A state moves one step at a time under one of 6 hidden systems, and each row is a state written as 18 numbers. Each run below is a few steps of one system.
K453, seq 1 (8 x 18):
[[  7 -48 -44 -24 -35  53 -41 -22 -20 -17  -7  46  12  56 -47  -2  -6  -6]
 [-47  44   2  34   0 -44   0  73 -36  19  27 -15  21  33  27   8  38  -8]
 [ 38  32  20 -27 -41  35  27 -24 -27 -63 -26 -10  38 -25 -38 -43   2  26]
 [-16 -26   2  66  27  67 -26  34   7   6  29  -2  10  52 -14  23 -33 -30]
 [  4  61  44  20  -3 -60  53  21  11 -15  -5 -41  16 -57  16   4 -11 -13]
 [ 47 -52   3 -26  -5  56  -6 -26  38 -26 -36  24  -6  -7 -50  13 -55  -9]
 [-32 -11  -6  31  29 -62  11  36  14  61  13   1  -8  25  24  63 -17 -36]
 [ 39  23  -2 -66 -49 -43  31 -24   1 -10 -41  14  -4 -48 -33  -3  24   7]]
K453, seq 2 (8 x 18):
[[-17  -3 -33  -8 -14 -90  37 -44 -31  39   2  16  20   6   4  43 -13 -26]
 [ 15   1 -33 -56 -58   3 -37  31  11  -6 -23  35 -16  -2 -59   5  57  -8]
 [-20   0   3 -10  15   9  28  47 -59  33 -16  11  21  84  14   1  17  42]
 [  4  54 -13  48 -47   9  30 -39 -56 -11  22  -5  21 -12 -45 -26  40 -18]
 [ 22  13  34  34  -5  77 -19  79  27 -32 -10  -3 -25  16 -16 -30  10   0]
 [ 11  11  44  54  28 -13  70 -12 -23  -7  -3 -20  16  11  42 -12 -65   3]
 [ 32  -9  -8  36 -37  -1 -18 -33  53 -37   7  11 -25 -54 -35   5 -35 -65]
 [  4 -35  21 -28  20 -37  -6  74  52   5 -33  16 -22  23  38  29 -44  -4]]
K140, seq 3, 8 rows:
[[-29   0 -43 -31 -15 -80 -15   3  -8  59   4  23 -30   5  14  20  61  -1]
 [-13  -5 -24 -70 -13   4 -12   5 -51  12 -18  20  12  44   0 -25  58  62]
 [-29  23  -9  41  13  41  10  -4 -71  30  30  -7  12  52   5 -30  47  31]
 [  2  62  24  36 -21  45  -9  16 -20 -44  23 -32   6 -29  -3 -64  49  16]
 [ 15  -4  42  29  25  81 -12  -1  15 -59   9 -29  23  -5   9 -32 -50  14]
 [  2   8  24  66  24  -8   3 -23  46 -19  32 -33   1 -49  18  11 -59 -45]
 [ 12 -24   3 -41  -7 -31 -43  -7  76 -35  -5  -3  -3 -61  -1  27 -42 -30]
 [-17 -55 -16 -41  40 -47  -8 -13  24  38 -11  13  11  12  21  67 -49  -5]]
K866, seq 4:
[[-28  54  21  21  -3 -83  14  53   7   2  14 -28   9 -26  43   8  18 -17]
 [ 28 -13  -8 -53 -35  44 -20 -32   5 -60 -17   4  46 -21 -63   3 -20   3]
 [-44 -23 -13  34  48 -13 -13  25   7  64  31  -7  11  33   7  70 -13 -25]
 [ 26  65  26 -23 -36 -36  40  18   5 -20 -25 -25   5 -67 -26 -10  38   4]
 [ 12 -55 -14 -27  24  82 -17 -21   5  14 -14  17  16  34 -53  36 -29  11]
 [-20  36  18  50  28 -51  51  23 -11  66   9 -21 -25  -4  29  16  24  -4]
 [ 57  11  12 -39 -39  50  10 -20   9 -38 -39   8 -21 -35 -47 -45  24  25]
 [-16 -55  -6  29  56  30   2  -1  -8  48   4  17 -16  69  30  20 -37  12]]
K600, seq 5:
[[-46  11 -14  46  20 -44 -31  26  27  50  45 -12 -27 -12  25  39  28 -39]
 [ 26  13  19 -84 -14 -14   2 -22  22 -33 -34 -15   6 -63  -2 -20  13  43]
 [-27 -52 -32   9  44  25  -7 -47 -33  57  17  18  -4  59  14  16  -5  22]
 [-27  60   1  15 -17 -45 -24  33  11   5  32 -30 -16 -51  18 -13  69  -9]
 [ 29 -24  14 -69  16  63  -8 -26  -1 -27 -31   0   8   1  -4 -36  -3  68]
 [-47  -2  -9  76  45   2  -8  -9 -21  44  52 -14  -2  34  43   8  -2  -9]
 [ 14  37  19 -21 -25  -1 -39   7  46 -50   6 -26 -12 -84  -1 -34  30  -1]
 [  1 -65   5 -33  58  40  -7 -24   4   5 -15   7  11  39  27   9 -59  40]]
K866, seq 6:
[[-11  -5 -32  73 -34 -52   5 -27 -25   4  24  34 -20  30  26 -13 -16 -56]
 [ 12   4  -3 -28 -64 -35 -43  60  32 -52 -23  32 -20   0   9 -27  10 -25]
 [-18 -32 -19 -23 -12 -31   2  -3 -34 -22  -5  25  67  63  11  27 -58  -8]
 [-30  34 -38  30 -55 -53 -18  11 -21   8  34  11  14  -1 -30  25  40 -59]
 [ -1  12  11 -54 -28  16 -24  91  13 -34 -26   2  42  20 -37  22   7   2]
 [-16  11   0  28   7   4  48  -3 -50  16  10 -13  74  37 -39  52 -37 -19]
 [ 15  42   1  40 -35  17   6  44  20  15   3  -6 -23 -29 -70  24  43 -48]
 [ 37 -12  43 -24  18  38  43  66  20  -3 -52   0  11  26 -29  28 -40  13]]
K543, seq 7, 8 rows:
[[ -8  33  10  20 -12  42 -32  73  -2  -1   7  -2 -38  20   3 -47  71  15]
 [ 11  39  47  16  11  44  42  -4 -41 -44  -3 -35  43   3  18 -50 -14  46]
 [  1  -8   0  74   0  60 -39 -36  23 -34  45  -9  -5 -20 -11 -19 -29 -39]
 [  4   1  46   8  25 -24 -12  48  66 -35  -4 -27 -10 -43  48   3 -50 -12]
 [  5 -41  -8 -32   9 -31   9 -68   3 -22  -7   5  48 -11   8  29 -81  -9]
 [-31 -33 -46  -8  -7 -53 -54  -2  37  37  22  26 -24  -4  -1  48  12 -45]
 [ -5  11  -2 -89 -12 -58  15  38 -10  19 -40   7  18   1   3  23  32  37]
 [-19 -12 -45 -19  -8  34  -3 -37 -65  37  10  17  31  49 -48  13  42  19]]
K807, seq 8, 8 rows:
[[-42 -21 -50 -19 -30 -37 -34  10 -37  11  15  33  41  62 -10  37   5 -24]
 [-29  36 -24 -26 -43 -15 -14  44 -46  -4  10   0  60  28 -44  26  48  -7]
 [-11  18  -7  -4  -6  72  -5  25 -42   0  11 -13  62  35 -70  22  24  12]
 [ -4  41  29  54  20  54  32  49 -16  17  13 -35  30  10 -45  32   5 -12]
 [ 37  27  48  29  11  55  33  28  32 -22 -15 -34  13 -40 -50  20 -30 -15]
 [ 42 -26  36  30  32  30  46   1  44  14 -26  -3 -22 -11 -19  35 -70 -21]
 [ 45 -10  17  12  -9 -53  50   1  44  19 -39  18 -46 -27  -3  23 -43 -39]
 [ 49 -45 -12 -46 -30 -34  17 -12  30   9 -57  53 -53   4 -10   3 -20  -9]]
K140, seq 9:
[[ 14 -72 -19 -12  10  12 -42   0  43   8 -19  46 -62  33  27 -12 -29  -2]
 [-13  -2  -7  10   1 -93  22 -18 -12  28  -3  18 -38   9  79 -26   1   1]
 [-11 -20 -52 -37 -51 -18 -52 -41 -26 -25   9  43  -5  18   7 -41  33   6]
 [-51  -3  -9  17  12  -8 -27  48 -40  -1  26   6  24  77  55 -18   7  19]
 [-25  54  -1  14 -33 -21   9 -33 -59 -44  32 -24  59 -15  14 -37  21  10]
 [-23   1  -4  14  -7  72 -64  21   1 -53  37 -16  57  17 -32   2 -12 -11]
 [-19  39  47  31  36 -12  25  35   7 -20  20 -55  58 -23  20  30 -40  -7]
 [ 19   1  -4 -19 -12  17  -9 -49  28 -27   6 -23  44 -66 -62  42 -30 -29]]
K600, seq 10, 8 rows:
[[ -1 -31  14  45  41  37 -31   0  62  -7  23 -18  -5 -24  -5  34 -63 -39]
 [  7 -13  16 -18  21 -51   0 -12  65  -4  -3 -20   7 -64  11  52 -54 -31]
 [  8 -49 -35 -47   7 -43   0 -68  22  35 -13  22  -2 -22 -22  54 -27 -13]
 [-26  -4 -40 -44  -4 -67  -4   0  -8  67  -3  19  -9   2 -11  50  50  -3]
 [ -3  31 -15 -65 -20 -21  25 -12 -46  32 -20   5   9  -5 -17 -12  77  51]
 [-12  14 -10   8  10  56   9   3 -57  42   5   2 -13  46 -11 -33  71  47]
 [ -4  53  36  46  13  46   7  45 -12  -6  12 -32 -20  -4  21 -57  52  30]
 [ 30  -2  46  37  25  75   2  -6  19 -41  -2 -19 -24 -15  24 -61 -26  27]]
K543, seq 11:
[[-51   6 -48  33 -15 -28 -54 -14 -30  22  52  11 -10  25  24 -13  54 -20]
 [  6  47  21 -54 -39  -3 -19  55   0 -52 -19 -14  18 -24   1 -41  45  31]
 [-26 -17  -3   7  26  71 -22 -15 -44 -22  28 -17  69  51  -5  -4 -22  27]
 [-29  52  11  55   9  -2 -30  10  27  -7  55 -47   4 -62  -1   6  27 -31]
 [ 34 -11  41 -50  13  38  -4  23  48 -46 -34 -21  31 -36 -24  16 -44  19]
 [-30 -38 -12  28  63   2  -1 -47   4  46  35 -13  23  11  11  59 -50 -14]
 [ 15  16  -5 -27 -15 -57   0 -10  52  28 -10  -7 -39 -79 -22  31  30 -26]
 [ 19 -52  -4 -73  22  19  13   9   0  32 -52  28  -4  40 -14  24 -15  44]]
K807, seq 12:
[[-56   6 -25  -8  -7  23 -70  25 -17 -28  46 -16  65  24 -13  16  20  -3]
 [-45  31   7   7  23  21  -6  16 -35 -10  36 -48  91   9 -17  37  -5   6]
 [-15  23   6  23  18  44 -12  -7   9   2  36 -43  57 -37 -64  57  -7 -27]
 [ -1   2  31  -6  50  31  11  31  40  27  -3 -41  29 -30 -39  73 -28  -6]
 [ 30   4  23  -9  27  -4  61 -26  24  39 -24 -22   7 -49 -44  60 -30  -5]
 [ 34 -23   4 -16  18   3  25 -10  49  59 -34  12 -59 -35 -42  44   5 -14]
 [ 39  -8  16 -43  13 -25  55   8  16  51 -59  19 -59 -11   3   2  19  33]
 [ 42  -5 -11 -11 -20  -4  35 -41 -13  34 -38  35 -74  -1  -2 -45  41  25]]

Which system made each of these runs?
seq 13:
[[ 28   9 -24  31 -60 -17  -2 -40  17 -20   5  21 -13 -41 -56  10  -8 -68]
 [  5 -29  18 -16   8 -10  -3  95  35   7 -35  25 -17  53  17  29 -31  -8]]
	K543
seq 14:
[[-31  52  16  -2  20 -71  30  11 -10  23  21 -47  34 -45  28  27  22   5]
 [ 32 -23 -20 -55 -27  54 -21 -31  13 -20 -22  18  18 -15 -84  21   2  -2]]
	K543
seq 15:
[[-17  22 -33 -22 -30 -48  -2 -59 -49  10  13  10  -9  -9  28 -47  61  28]
 [-21  -7 -20 -32  -9  40 -54  29 -22  -3   6  19 -15  44  14 -48  66  44]]
	K600
seq 16 (2 x 18):
[[ -4 -44  18 -17  53  26  15  37  -5  30 -28  13  -7  68  38   7 -33  42]
 [-10  48  -3  69 -21 -48  21 -47 -24  -9  40 -18  -5 -39  27 -31  14 -30]]
	K600
seq 17, 2 rows:
[[ -2  23 -17  32 -56 -51  12 -44 -34 -52  23   8  45  -9   1 -17 -27 -43]
 [ -9 -20 -15  -3 -42  -1 -61  70  33 -43   1  27   7  32 -16  11 -16 -48]]
	K543
seq 18, 2 rows:
[[-29  -9 -28 -10  11 -17 -20 -68 -46  14  23   9 -12  16  57 -51  35  41]
 [ -8  16 -15 -24 -28  11 -65 -11   2 -34  19   3 -29 -24  25 -69  66  27]]
	K543
seq 19 (2 x 18):
[[  2  21 -13  24 -41   3 -29  44  40 -10  13   0   0 -29 -65  43  15 -68]
 [ 25  -8  43 -54  12 -10  45  58  17  -8 -58  -2  27  11  -7  34 -45  19]]
	K140
seq 20, 2 rows:
[[-20  22   0 -70  -3  -2 -58  49  26  -6   1 -15  -1 -33  -1  -4  66  33]
 [-23   0   5 -45  43  51  -4 -25 -42   5  10 -32  64  14  -5   4  10  67]]
	K543
seq 21 (2 x 18):
[[-38 -19  -8 -39  23   0 -42 -32 -11 -36  32 -24  85  -1  13  27 -42  14]
 [-48  32 -16  17   8 -23 -40 -11   9  11  60 -40  36 -49 -13  42  26 -28]]
	K866
seq 22 (2 x 18):
[[ -4 -34  34  17  59  19 -25  50  66  16  -3 -11 -41   2  43  13 -36  -1]
 [ 11  -1  10 -19  15 -58  47 -79  -5   0  -7 -17  20 -50  26   8 -43   8]]
	K543
seq 23 (2 x 18):
[[-31  39  38  13  60  30   0  18   7  15  33 -67  39 -37  10  20  12  29]
 [ 25   0  17 -11  24  60  -2 -52  35  -9   5 -36  18 -71 -52  24 -19   2]]
	K543
seq 24 (2 x 18):
[[ -3   1 -10   6  22 101 -16 -43 -32   6  22 -19  23   3 -45 -13  29  34]
 [-20  29  36  41  53  44 -14  64  29  24  29 -50  -7 -17   8  17  21   7]]
	K600
